In the data rows, the value 128 means zero.
Some points, one per row:
[ 97 113 123 131 140 120 131 127 165 133 137 134 118  76  92  60  50  44  44  32  51  29  41]
[129 137 140 142 150 154 152 160 156 156 148 132 128 109  95  78  59  50  33  25  21  26  20]
[109 119 126 130 139 130 134 137 134 131 110 108  99  82  72  63  78  75  92 111 128 143 163]
[120 121 125 124 123 149 153 139 148 164 173 159 147 122 110 103  78  51  43  27  18   0  14]
[161 205 205 207 196 231 239 227 226 192 207 190 192 176 125  66  97  64  38  21  52  15  30]
[109 100  87  94  87 100 112 119 126 131 137 141 139 141 133 124 116 107  92  84  79  65  57]
[121 116 104  95  92  87  83  84  97 106 127 148 164 181 190 198 208 202 200 197 190 179 164]
[140 134 118 109  96  89  83  85  97 107 136 169 187 206 228 252 254 254 255 248 247 227 205]
[164 155 117 178 132 150 140 136  75  90  90  92 102 105  99 118 154 138 138 170 169 200 192]
[114 123 135 135 149 153 159 169 173 181 172 171 165 154 127 112 103  78  69  55  33  18  16]
[139 144 130 132 133 107  85  86 104 104 103 119 156 164 203 211 216 243 247 255 255 255 252]
[104 110 113 118 118 140 139 151 163 157 158 165 145 137 120 100  75  64  47  27  27  10   9]
[140 143 146 150 142 147 140 137 133 114 107  93  77  81  71  74  80  87 104 114 128 139 153]
[127 138 138 138 154 156 165 147 159 134 133 120 120 118  99 113 111 131 130 145 164 178 184]
[141 116 147 118 155 141 173 156 168 162 169 139 131 123 120  78  60  45  39  15  63  19  60]
[121 133 124 137 138 125 119 103 111  90  80  93  78  78 109  94 117 129 135 147 188 188 176]
[140 142 140 146 142 132 130 129 122  94  99  92  93  82  68  66  55  75  91  99 100 108 106]
[119 128 134 150 165 175 197 201 208 219 216 222 216 199 190 171 152 138 109  81  64  46  19]
[143 143 145 144 146 143 136 131 119 109 101  92  83  78  78  81  86  96 108 118 124 133 130]
[118 117 122 130 127 130 123 124 121 112 104  92  88  82  80  76  84  91 108 118 132 145 163]
[128 130 124 136 122 129 125 123 110 119 104  92  78  72  75  81  82  93 103 120 133 144 159]
[134 134  99 155 133 178 182 203 171 193 220 178 168 173 141 187 129 102 114  93  79  25  54]
[112 127 126 133 139 140 137 136 127 125 113 100  88  80  72  70  83  89 106 125 144 168 180]
[158 166 178 183 183 188 197 192 179 174 155 144 125 102  85  58  56  49  55  52  67  77 101]
[146 148 143 147 145 144 142 131 118 108  95  87  77  79  87  94 104 122 144 161 172 191 203]
[129 132 124 116 105 102  95  98 104 105 105 132 163 197 209 221 212 231 247 235 245 231 207]
[119 101  96 109 119 140 132 126 114 130 116 110 117  78  64  67  31  56  41  61  75  68 101]
[110 107 102 117 104 119 111 120 116 107 109  93  82  71  80  65  73  84 104  99 111 126 119]
[153 128 138 140 110 109  99  91  87  93  89  88  92 114 138 161 161 175 166 165 165 162 180]
[130 131 140 150 156 167 173 182 179 183 183 170 159 148 132 103  90  64  51  32  21  10   6]
[149 138 156 169 180 170 160 173 157 173 153 114  81  53  56 100  95  37  29  51  83  98 105]
[135 143 128 125 126 118  92  91  78  92  96 100 112 134 150 173 173 206 220 227 220 220 213]
[112 128 113 123 118 121 113 114 112 104  97  85  81  75  74  81  83  89 105 117 129 139 136]
[124 115 122  95 151 129 102  71 112  72  76 107  75 147 120 134 170 203 163 216 191 194 219]
[152 123 123  98  90  71  97 126 134 146 207 238 255 255 255 255 255 255 255 255 247 208 184]
[140 145 127 153 132 153 129 138 145 120  89 101  95  98  75  72  95  88 100 110 115 151 166]
[136 139 130 119 109 100  90  88  85  89 109 118 140 165 183 202 206 225 223 230 224 220 201]
[141 150 153 166 173 175 182 195 192 195 181 173 156 142 121 106  81  59  48  27  20  13   9]
[147 143 127 122 111 102  89  95  99 120 136 157 179 205 231 234 244 255 252 244 235 235 218]
24 more points follow, each with its number after it:
[130 133 131 132 119 119 100 103  97  92  86  89 100 103 115 134 149 155 168 172 173 178 180] 0
[134 122 104  96  86  85  82  95 113 137 163 184 205 227 232 237 240 247 234 226 205 192 168] 1
[124 124 114 119 111 100  95  93  88  86  81  94  94 100 109 118 117 127 132 131 130 129 125] 2
[121 134 126 140 145 143 149 153 148 138 124 114 103  86  68  60  55  47  55  54  63  81  86] 3
[132 130 124 119 118 107 105  99  93  95  96 107 122 143 156 172 190 199 208 211 218 215 214] 4
[ 88  95  89  92  97 114 113 121 120 125 126 111 105  97  87  67  56  43  34  29  26  28  33] 5
[113 128 120 125 134 135 133 126 137 111 108 113 102 100  95 101 112 120 141 148 154 169 169] 6
[119 133 125 121 120 126 111 110 114  93  86  77  67  80 100  94 118 130 138 152 160 168 173] 7
[113 135 139 155 166 162 152 174 185 187 192 175 161 130 135  81 124  52  52  19  34   0   0] 8
[138 105  98  95 110  91 100  78 133  83 123 108 138 195 148 172 236 153 179 188 132 170 166] 9
[109 128 131 118 105 110  94  96  93  85  86  90 110 131 117 150 151 155 157 157 164 169 168] 10
[134 156 134 133 113 113 105 100  73  99  57  76  81 120 103 132 124 143 151 164 148 154 172] 11
[138 134 122 105  93  86  74 103 128 146 180 208 227 252 255 255 255 255 255 255 241 236 199] 12
[119 109  92  84  75  73  80  94 103 119 145 160 176 193 199 194 190 189 175 172 159 148 124] 13
[104 112 116 104 108 112 112 105 100  85  84  84  90  88  91  98 112 137 132 139 139 140 154] 14
[120 128 142 123 133 132 129 131 126 110 108  87  78  78  69  74  91 107 114 139 151 171 188] 15
[100  99  97 104 115 123 130 142 142 144 147 139 129 124 108  92  73  53  41  33  22  12   9] 16
[155 128 130 124 125 150 104 107 111 100  92  90  81  86 119 136 131 128 169 189 200 204 201] 17
[138 132 116 123 119 115  95  92  96  95  84  75  93 104 117 122 124 129 135 137 135 140 144] 18
[147 140 131 118 108  98  94  93 102 108 139 158 186 204 232 248 255 255 255 255 255 241 231] 19
[ 88  92  96  76 102  99 102 115 130 136 137 133 125 129 121 104  81  82  58  44  38  12  20] 20
[109 106 144 144 121 143 164 128 136 168 125 130 140 115  93  64  44  41  34  12  16  25  14] 21
[139 108 106 124  75  79  69 104 111  57  78  94  97  81 120 110 124 139 147 149 160 137 188] 22
[115 103 118 125 117 121 119 120 110 105  91  87  82  70  77  85  87 112 113 118 132 137 148] 23
Which of these numbered points is nearest to each point below, ignoring the direction in which the first points spread most? Its number follows each.
[133 129 130 128 124 120 119 113  99  94  91  92  80  81  97 101 105 125 126 126 136 139 139] > 0
[163 159 161 168 181 200 201 211 213 205 185 169 151 135 117  89  69  48  35  17  25  28  30] > 19
[136 145 142 133 153 143 158 140 146 146 144 121 106  84  79  57  45  48  44  43  47  61  64] > 3
[122 131 124 130 133 135 134 134 131 128 114 101 101  77  67  58  62  66  63  71  72  84  83] > 3
[123 120  95  79  88  79  77 100 114 145 165 198 218 224 233 244 248 232 230 219 203 170 156] > 1
[119 130 120 118 126 120 114 115 108  94  86  79  75  73  86  94  89  98 115 123 131 139 141] > 7
[123 131 133 121 127 132 119 104 106  99  89  86  90  98  95 100 115 141 159 167 183 188 185] > 7
[131 132 117 104  99  88  85  86  80 102 122 143 152 173 190 200 198 206 211 200 193 179 176] > 16
[126 111  95 110  75  77  88  98 116 134 157 182 196 214 241 229 225 223 226 206 195 181 149] > 1
[ 94  95  99 110 113 126 133 135 143 139 136 122 107 104  86  68  50  43  43  33  42  42  51] > 5
[123  91  85 116 116 137 110 120 101 114  92  92  62  61  56  65  84  85 105 104 129 123 142] > 23
[125 129 128 134 135 140 121 124 119 108  99  85  87  74  75  95  97 120 125 146 165 179 189] > 15
[ 60  90  66  93 106 103 125 123 129 148 135 142 134 122 125  86  72  63  48  61  15  13   8] > 20
[146 139 135 124 108  76 128  86 103 108 120 135 159 200 243 244 255 246 243 255 255 255 255] > 19
[139 132 164 119 112  91  86  72 103 102 127 156 167 204 223 236 255 255 255 255 255 255 255] > 19
[134 136 126  95 131 132  82 102 101 100  60  72  82  96 103 119 122 151 137 145 131 149 157] > 18
[104 116 103 112 117 111 129 116 108 108 107  85  82  77  71  66  63  58  55  76  83  73 103] > 14
[145 122 107  98  81  78  91 119 134 161 196 226 252 255 255 255 255 255 255 255 235 207 190] > 12
[127 128 124 116 110 106  97  93  92  86  90  98  97 112 121 138 144 151 154 158 163 164 154] > 10
[122 105 130 132 127 134 155 153 163 166 132 144 157 134 115  83  90  35  24   1  19  20  60] > 21
[124 109 117 119 125 100  99 100 107 106  96  90  89  95  97 104 129 140 142 152 168 176 165] > 23
[134 132 135 142 153 144 140 146 144 128 113 110  95  73  60  58  42  43  63  63  48  61  68] > 0
[128 131 114 122 104  82  89  81  84  94 109 111 118 152 160 179 182 184 175 173 190 166 176] > 10
[148 147 138 126 123 113 104  99 103 112 119 145 161 186 209 226 237 246 252 255 255 243 237] > 19
[109 101 115  99 105  96 128 110 108 123 102 118  90 107  68  76  68  46  57  79  84  68 117] > 2
